Each path below is one point turned by a fixed rotation once a step. After each direction that follows a path, write how fast that rotation turns it, in degrees each step (0 if it stays still).
Each turn is a multiple of 5 degrees from 10 to 175, or 0.
Each row of a path follows its step; steps can be skipped.
Rotation 1:
step 0: [ 0.32  1.56  2.10 -0.07  0.69 -2.32  0.21 -1.00 -1.46 -0.72 -1.75  1.14
 -2.30 -0.77  0.38  0.58 -2.32  1.79  2.56  0.06  1.51  0.89  0.47 -1.55
  2.43 -1.38  1.08 -1.27 -2.51  1.48  1.18  0.50  0.80  1.84  3.04  0.89
 -0.76  0.84  1.93]
step 1: [ 0.31  2.17  1.54  0.33  1.19  0.12  0.03  0.19 -1.46  0.32 -0.18  2.76
 -1.25 -0.35  0.05  2.38 -1.94  1.87  2.64  0.00 -1.54 -1.28 -1.10 -1.24
 -0.66  2.02 -3.26  0.35 -3.35 -1.01 -0.05  1.41  0.33  0.82  1.58  0.74
  2.01  1.65 -0.85]
step 2: [-1.44  0.36  0.62  0.67  0.27  4.55 -0.06  0.14 -1.13 -0.75  0.23  0.30
  0.53  0.50 -0.93 -1.45  0.13  2.36  0.55  0.72 -1.68 -0.68 -1.38 -0.97
 -0.42  0.88 -4.75  2.57 -0.36  0.45 -0.67 -1.03 -0.78  2.55  0.40  1.44
 -1.13  1.19 -1.43]
step 3: [-0.36 -0.69  0.64  1.14 -0.31  2.56 -1.17 -0.39 -1.72 -0.69 -0.39  0.78
 -1.36  0.60  0.37 -2.59  0.96  0.42  1.51  1.24  2.35  2.34 -0.94  1.10
  2.02 -0.71 -0.27  0.60  0.08  1.44  0.47 -1.59  0.43  3.33  2.19  1.60
 -4.07  0.23  0.72]
step 4: [ 1.24  1.47  1.44  1.52  0.55 -1.42 -1.86  1.24 -1.32 -0.73 -0.07  3.68
 -1.33 -1.53  0.31  1.88 -0.83 -0.16  1.11 -0.42  3.27  0.74 -1.89  1.52
  1.53 -0.39  1.25 -0.74 -2.07 -1.03 -0.19  0.46  0.17  1.36  3.75  1.40
 -1.34 -0.24 -0.48]
step 5: [-3.00  1.45  1.17  1.77  0.62  0.76  0.39  0.58  0.25 -1.53 -0.50  1.78
  0.98 -2.27 -1.15  2.80 -2.17  2.13 -1.11 -1.85 -0.70 -1.77 -2.15 -0.39
 -0.63  0.41 -1.03 -0.20 -2.72 -0.54 -0.92  0.98 -1.48  1.47  2.36  1.33
  1.09 -0.21 -1.79]
step 6: [-4.91 -1.14 -0.29  1.26  0.62  2.28  0.87 -0.72  0.79 -1.30 -1.15 -0.39
  0.88  0.74  1.08 -1.16 -0.40  1.51  1.96  0.48 -2.38 -0.06 -0.73 -0.46
 -0.89  0.83 -1.29  0.10 -2.67  2.05  0.59 -0.12 -1.43  3.49  0.71  0.88
 -1.76 -0.25 -0.19]
step 7: [ 1.05 -0.12 -1.36  0.56  0.46 -0.79 -2.32  1.62 -0.78 -0.70 -0.35  1.29
 -0.02  1.24  2.82 -1.82  0.32 -0.18  3.99  2.54 -0.82  0.37 -1.01 -0.42
  1.55 -0.77 -0.21  0.43 -1.52  1.20  1.33  0.20 -0.13  3.15  1.80  0.03
 -3.64 -0.63 -0.47]
step 8: [ 3.00  2.71 -0.79  1.03 -1.96 -0.38 -1.50  1.54 -1.80 -0.96  0.15  1.95
  0.25 -1.95 -0.57  0.63 -2.34  1.00 -0.05  0.51 -0.19  0.00 -2.26 -1.43
  3.29 -1.74 -0.44 -0.28 -0.61 -0.13  1.06  1.33  0.48  2.01  2.88  0.41
 -0.14  0.15 -2.19]
step 9: [-1.39  1.58  0.53  2.11 -2.37  2.66  1.70 -2.56 -0.54 -1.24 -0.26  1.21
  0.84 -1.06 -2.20  1.05 -3.71  0.67  0.21 -0.87 -0.14  1.98 -1.37 -0.59
  0.66  0.69 -0.65 -0.69 -2.61  0.43  0.99  0.33 -0.61  1.71  0.63  1.31
  1.43  2.01 -1.69]
[ 0.52  0.12  1.07  0.02 -0.48 -0.35 -0.11  0.39 -0.10 -0.73 -1.22 -0.17
 -0.56 -0.54 -0.56  0.32  0.15 -0.38 -0.13  0.10  0.41  0.13 -0.20 -0.19
  1.22  0.36  0.99 -0.24  0.04 -0.10  0.47 -0.42 -0.24 -0.20 -0.14 -0.18
  0.23  0.06 -0.64] -> 85
[-0.03  0.44 -0.65 -0.25 -0.24 -1.17  0.23  0.01 -1.00  0.32 -0.36  0.14
  0.37 -0.12  0.26  0.36  0.41  0.56 -0.61 -0.09  0.76  0.13  0.37  0.10
 -0.52 -0.15 -0.45 -0.47  0.01  0.01  0.93 -1.01  0.40  0.48 -0.22 -0.07
 -0.70  0.07 -0.54] -> 90
[-0.08  0.25  0.63  0.85 -0.67 -0.34 -0.02  0.54  0.32  0.54  0.03 -0.70
 -0.31  0.31 -0.01 -0.45  0.32  0.77  0.30  0.18 -1.09 -0.40  0.49  0.81
 -0.51  0.06  0.44  0.53 -0.30 -0.41 -0.16 -0.79  0.32  0.31  0.46 -0.56
  0.15  0.49 -0.32] -> 80
[-0.30 -0.39  0.42  0.20 -0.17 -0.32  0.37  0.23 -0.87  0.29 -0.12 -0.19
 -0.26  0.62 -0.37  0.15 -0.35 -0.28 -0.47 -0.40 -0.35  0.56  0.40 -1.05
 -0.25 -0.08  0.07  0.29 -1.38 -0.94 -0.47  0.08 -0.10 -0.15 -0.28  0.29
 -0.21 -1.07  0.19] -> 80
[ 0.74 -0.50 -0.11 -0.87  0.10 -0.04  0.45  0.01  0.40  0.57 -0.08 -0.77
  0.06  0.04 -0.03  0.89 -0.81  0.15  0.31  1.20 -0.50 -0.22  0.05 -0.20
  0.79 -0.05 -0.74  0.43 -0.35  0.02  0.66  0.02  0.46  0.78 -0.18 -0.29
  0.16 -0.21  0.10] -> 55
[-0.25 -0.34  0.60  0.31  0.12 -0.31 -0.08 -0.85 -0.82 -0.58 -0.33  0.00
  0.13  0.26  0.28  1.10  0.38  0.36 -0.12  0.07 -0.73  0.60 -0.80  0.65
 -0.42 -0.55 -0.25  0.22  0.26  0.08 -0.27  0.54 -0.18  0.33 -0.88 -0.25
  0.87  0.34 -0.23] -> 90
[ 0.68  0.17 -0.04 -0.07  0.28 -0.70  0.54  0.09 -0.23 -1.11  0.94 -0.34
 -0.19  0.26  0.07  0.02  0.37 -0.29  0.27 -0.75 -0.38  0.48  0.05  0.29
  0.48 -0.57  0.45  0.64  0.71 -0.29  0.47  0.22  0.67  0.45  0.78  0.43
 -0.47 -0.44  0.43] -> 90
Rotation 2:
step 0: [-0.88 -0.60  2.05 -1.05 -0.60 -0.77  1.73  2.11  1.28 -1.16 -0.23  0.66
 -0.08 -0.84  1.39 -0.61 -3.43  0.61  1.10 -0.22  3.24 -0.65 -1.95  0.32
 -0.20 -0.67 -1.89 -0.04  1.32 -1.35 -0.41 -1.72  0.92 -3.25  0.99  0.45
 -0.45 -1.61  0.77]
step 1: [ 0.98 -1.18  0.89 -0.42 -2.52 -1.42  1.11  2.58 -0.65 -2.91 -1.06 -0.11
  0.51  1.18  0.48 -1.61 -0.12  2.18  0.45 -1.59  3.80 -0.18 -0.23 -0.25
  0.72  0.83  0.61  0.73 -0.91 -0.52  0.03  0.85  2.04 -0.67  0.79  1.10
 -0.35 -3.17  0.84]
step 2: [-2.01  1.14  0.80 -2.14 -0.60 -2.08  0.96  0.64 -2.44 -1.43  0.51 -0.88
  0.98  1.93 -0.62 -0.31  1.26 -0.59 -0.71 -2.40  1.70 -1.51  0.09 -0.01
 -1.47  1.07 -0.67  0.17 -1.88  0.61  1.62 -0.04  1.89 -1.31 -1.56  2.83
 -1.01 -2.39  0.27]
step 3: [-3.22  0.91  1.71 -1.49  1.05 -1.35  0.10  0.86  0.48  0.29  0.07 -1.55
  2.46  1.65 -0.27  0.69  0.03 -0.07 -0.65 -1.75  0.99 -0.83  1.20  1.17
  2.70 -0.94 -0.61 -1.09 -1.55  1.01  0.78  1.17  0.87  2.00 -0.15  3.58
 -0.30  0.34  1.83]
step 4: [-0.89  3.45  2.33 -0.47  1.83  0.06  0.12  0.87  0.85 -0.55 -0.05  0.54
  3.45 -0.15  1.59 -0.82 -0.78 -0.34  1.54 -0.85 -0.30  0.43 -0.22 -0.43
  2.14 -0.38 -3.34  0.03  0.16  0.52  0.08 -2.20  0.74  1.72  0.29  2.74
 -0.02 -0.02 -0.59]
step 5: [-0.10  0.82  2.55 -0.42  1.57 -0.26  0.58  2.29  0.06 -1.46 -1.00  1.00
 -0.13 -1.19  1.49 -0.23  1.43  2.77  1.50  1.11  1.24  1.59 -0.67 -2.23
  2.01  1.36 -2.33  2.49 -0.96 -0.61 -0.29 -0.37 -1.15  1.29 -0.18  2.54
  1.25  0.98  0.55]
step 6: [-1.41  1.61  2.33 -1.93 -0.70  0.41  0.75  1.49 -1.29  0.90  0.21  0.35
 -1.63 -0.96  1.18 -0.90  0.19  2.75  1.97  0.60  0.60 -0.44 -2.27 -0.76
 -1.83  4.35 -0.80  0.11 -0.79  1.75 -1.50  0.30 -0.04  0.37 -0.77  1.71
  0.61  0.03 -0.03]
step 7: [-2.08  0.79  2.26 -0.46 -2.23 -1.84  0.36  0.66  0.12  1.17 -0.64 -0.48
 -0.85  0.09 -0.74 -1.39 -1.58  1.22  0.20  1.44  1.18 -0.32 -1.43  2.08
  1.25  3.03 -0.43 -0.84  0.24 -1.03 -1.74  1.72 -0.28 -0.90 -2.99  1.60
 -1.13  1.15  2.01]
step 8: [ 0.73  1.06  0.82 -0.39 -2.06 -1.54  1.62  0.10 -1.38 -0.06 -1.54  1.28
  0.00  0.75  0.72 -4.09 -2.05  0.22 -0.71  0.41  0.02  0.66 -1.37  1.34
  2.22  0.29 -0.99 -3.47 -1.43  0.57 -0.37 -0.87  1.77 -0.21 -1.04  1.16
 -1.96  0.62  0.99]
step 9: [ 0.75  1.41 -0.16 -2.02 -1.69 -3.65 -0.54 -0.38 -2.08 -1.66 -0.71  1.61
  1.42  0.50  0.24 -2.28  0.91 -0.19 -0.87  1.77  1.97  0.30  0.22 -2.12
  1.71 -0.64 -0.78 -1.46 -1.05 -0.76  1.49 -0.23  1.67  0.35 -1.18  0.75
  1.63  2.15  0.85]
[-0.32 -0.17 -0.28 -0.10  0.30  0.29  0.41  0.68  1.01  0.62 -0.13 -0.48
  0.63  0.10 -0.70  0.16  0.25 -0.28  0.01 -0.86  1.11  0.26  0.29 -0.40
 -0.05  0.07 -0.22  0.02 -0.55 -0.05  0.10 -0.40 -0.38 -0.73  0.59 -0.34
  0.08 -1.21 -0.08] -> 20
[-0.13 -0.12 -0.18  0.89 -0.20 -0.27 -0.13 -0.12 -0.26  0.19 -0.41  0.00
 -0.40  1.03 -0.46 -0.74  0.48 -0.22 -0.15 -1.10 -0.27 -0.75 -0.16 -0.35
  0.15  0.50  0.24 -0.93  0.37 -0.05  0.30  0.54 -0.37 -0.07 -0.66  0.31
 -0.99 -0.32  0.40] -> 65
[ 0.01  0.94 -0.15 -0.54  0.27  0.44  0.41 -0.21 -0.32  0.12  0.31  0.38
 -0.38 -0.09  0.46 -0.24 -0.45 -1.15  0.21 -0.27 -0.53 -0.49 -0.54 -0.18
 -1.15  0.19 -0.66 -0.26  0.10  0.25  0.23 -1.12  0.33 -0.59 -0.11  0.07
 -0.38 -0.36 -0.46] -> 170
[ 0.28 -0.36 -0.36 -0.54  0.20  0.83  0.60  0.69  0.35  0.13 -0.37  0.03
 -1.21  0.19  0.75 -0.01 -0.36 -0.16 -0.04 -0.17  0.02 -0.30 -0.04 -0.12
  0.26 -0.34  0.54 -0.66 -0.76  0.54  0.03  0.22  0.17  0.85  0.96  0.30
 -0.05  0.22  0.82] -> 145
[-0.13 -0.04 -0.31 -0.41  1.08  0.27 -0.96  0.50 -0.26 -0.73  1.08  0.42
 -0.28  0.73 -0.81  0.35  0.21 -0.33  0.25 -0.19  0.31  0.38  0.48 -0.07
  0.50 -0.30  0.06 -0.08  0.23  0.27 -0.50 -0.18  1.01  0.42 -0.31  0.24
 -0.44 -0.19 -0.24] -> 45
[ 0.46  0.18  0.54 -0.07 -0.42  0.15 -0.72  1.44 -0.14  0.60  0.54  0.34
  0.41  0.34  0.53  0.20  0.15  0.36 -0.51 -0.10 -0.14  0.20 -0.19  0.07
 -0.33 -0.04  0.03 -0.20 -0.35 -0.34  0.40  0.17  0.41 -0.85  0.02 -1.01
 -0.79  0.80  0.38] -> 45
Rotation 3:
step 0: [ 1.70  1.15  1.17 -2.48  1.62  2.62  0.77  1.17  0.39  0.00 -1.89 -0.57
 -1.78  1.68 -1.36 -0.64 -0.70 -0.04 -1.93 -0.58 -0.79  2.21  0.91  2.88
  1.80 -1.55 -1.90 -0.34 -1.07  1.22  1.99 -2.99  0.25 -1.16 -0.73 -1.67
 -2.75  0.52 -1.40]
step 1: [ 0.50 -2.03  2.47 -0.09 -0.79  0.62  1.71  0.60  2.01 -1.77  0.13 -1.75
  2.40  2.41 -0.29 -0.61  1.62  1.36  0.44 -1.73 -2.17  0.05 -3.04 -0.13
 -0.55 -1.71 -0.20 -0.88 -2.05  0.56  3.71 -1.66 -0.27  1.38 -1.63  0.42
  0.60  1.43 -1.70]
step 2: [-1.58 -0.93 -0.26 -2.38 -0.03  0.19  1.57 -0.18  0.09  0.38  2.52 -1.61
 -0.49 -0.73 -1.08  1.69 -0.57 -0.41  0.72  0.80 -0.15 -1.99  0.58 -1.58
  1.27 -1.55  2.78  2.14  1.07  1.06  4.98 -2.22  1.08  1.17 -1.56 -0.36
 -1.83 -1.04 -1.39]
step 3: [ 1.42 -2.17 -1.14  0.26  1.82 -0.51 -0.80 -1.75  2.17  0.52  0.72  3.32
  0.31 -0.72 -0.48  0.88 -0.42  1.70 -2.79 -1.52 -1.82  0.10  0.82  0.30
  1.25  0.80  2.45 -1.09  0.54 -1.47  2.84 -0.84  0.48  3.97 -1.77 -0.51
 -1.09  0.03  1.35]
step 4: [-1.02 -0.56 -0.70 -0.75  0.72 -2.59  1.35 -1.08  0.79  2.00  1.50 -2.28
  0.34 -1.70 -1.68 -1.33  1.01  0.80 -1.58  1.05 -0.33  2.26  2.15 -1.73
  1.77  1.17 -1.74 -2.84  0.81  2.71  0.97 -0.86 -0.34  1.58 -1.82 -1.17
  0.36  2.41  2.06]
step 5: [-0.22  1.02  2.06  0.84 -0.23 -0.78  0.35 -1.45 -2.04 -1.68  3.97  0.61
 -0.33 -0.14  2.33 -1.31 -0.26  0.63 -1.26 -1.01  1.55  0.25 -1.04  2.56
  2.21 -1.25 -0.59 -2.69  2.33  1.24  0.74  1.15  1.74  0.36 -2.51 -1.51
 -1.51  2.17  0.24]
step 6: [-1.98 -1.22 -1.91  1.28 -0.30  1.08 -0.02 -0.51 -1.08 -0.75  2.25  1.02
  0.41  1.88  0.48 -3.47 -2.36  1.04  3.30 -0.87  0.84 -0.41 -0.18 -1.95
 -0.68 -0.78  0.68 -3.75  0.82  0.97 -0.62 -2.33 -1.90  0.65 -2.20  0.23
 -1.54 -0.30  0.64]
step 7: [-1.24  1.58  1.09 -0.69  1.05 -2.61 -0.51  1.29 -2.98 -0.03  1.04  1.32
  0.47 -1.70  2.35 -1.40 -0.28  0.94  0.22 -2.78  1.94 -1.94  1.75 -1.52
 -0.69  3.28  1.90 -1.10 -0.72  0.13  1.82 -0.91 -2.80  0.21  0.34 -1.53
 -0.66 -0.80 -1.41]
step 8: [-3.32 -0.82 -1.11  1.47  1.36  0.84 -1.81  2.02  0.41  0.92  1.56 -0.24
 -0.48 -0.59 -0.15 -1.99  0.98 -3.05  0.05 -1.74  0.95 -2.57  0.75  0.56
 -1.57  2.51 -0.87 -1.32  0.58 -2.50  0.50  2.41 -0.38  2.80  0.95 -0.72
 -0.11  1.74  1.66]
step 9: [-1.17 -1.03 -0.70 -0.32  0.78 -1.00 -1.87  2.42 -1.38 -1.28  0.23 -0.08
  0.75 -0.29 -0.84 -0.36  1.40 -3.24 -0.19  1.28  2.66  0.46  3.35  1.35
  3.46  0.33  1.28 -3.12 -0.11 -1.86 -1.83  0.64 -1.01 -1.91 -1.13  0.30
  1.87 -0.21 -0.33]
[-0.04 -0.45  0.15 -0.92  0.36 -0.15 -0.05 -0.21 -0.28 -0.57  0.25  0.01
  0.20 -0.71  0.86  0.39 -0.20 -0.22 -0.42 -0.34  0.16  0.07  1.15  0.48
  0.35 -0.15 -0.21  1.01  0.32  0.12 -0.69 -0.95 -0.39 -0.56 -0.20 -0.24
 -0.01  0.38 -0.79] -> 160
[ 0.43 -0.34 -0.32  0.16  0.04  0.35 -0.31  0.53 -1.40  0.19  0.31 -0.11
 -0.32  0.16  0.02 -0.11  0.74 -0.53  0.22  0.31 -0.15 -0.70 -0.38  0.08
  0.01  0.60  0.23 -0.20 -0.43 -0.29 -1.40  0.25 -0.70  0.00  0.36 -0.97
  0.11 -0.04 -0.12] -> 25
[ 0.74  0.40  0.97 -0.25  0.34 -0.43 -0.78  0.36  0.39 -0.13  0.22  0.13
 -0.65 -0.19  0.70 -0.65  0.70  1.22 -0.01  0.38  0.11 -0.62 -0.23  0.72
  0.43 -0.39  0.19  0.24  0.04 -0.66  0.00 -0.01 -0.34  0.39 -0.16  0.55
  0.18 -0.36  0.31] -> 160
[-0.70  0.09  1.06 -0.83 -0.32  0.12 -0.79 -0.91  0.39 -0.12 -0.10 -0.50
 -0.57  0.71  0.13  0.08  0.50 -0.81  0.09 -0.45 -0.06  0.60  0.23 -0.07
  0.26 -0.35 -0.49 -0.36 -0.47  0.14 -0.21  0.78 -0.19  0.54 -0.25 -0.61
  0.46 -0.14 -0.03] -> 90
[ 0.22 -0.54 -0.13  0.14 -0.40 -0.59 -0.35  0.06  0.14  0.29  0.08  0.43
 -0.42 -0.16  0.69  0.53 -0.61 -0.83  0.64  0.30 -0.05 -0.17 -0.13 -0.73
  0.18  0.28 -0.21  0.71 -0.26 -0.93  1.33 -0.06 -1.00  0.34  0.30 -0.23
  0.12  0.29  0.16] -> 70
[-0.16  0.10 -0.93 -0.82  0.09  0.23  0.31  0.83  0.46 -0.03  0.02 -0.32
 -0.74 -0.22  0.13  0.22  0.43  0.10 -0.05  0.77  0.51 -0.33  0.33 -0.93
 -0.66 -0.93 -0.89 -0.56  0.51  0.20 -0.01 -0.35 -0.31  0.00 -0.23 -0.35
  0.25 -0.61  0.23] -> 160
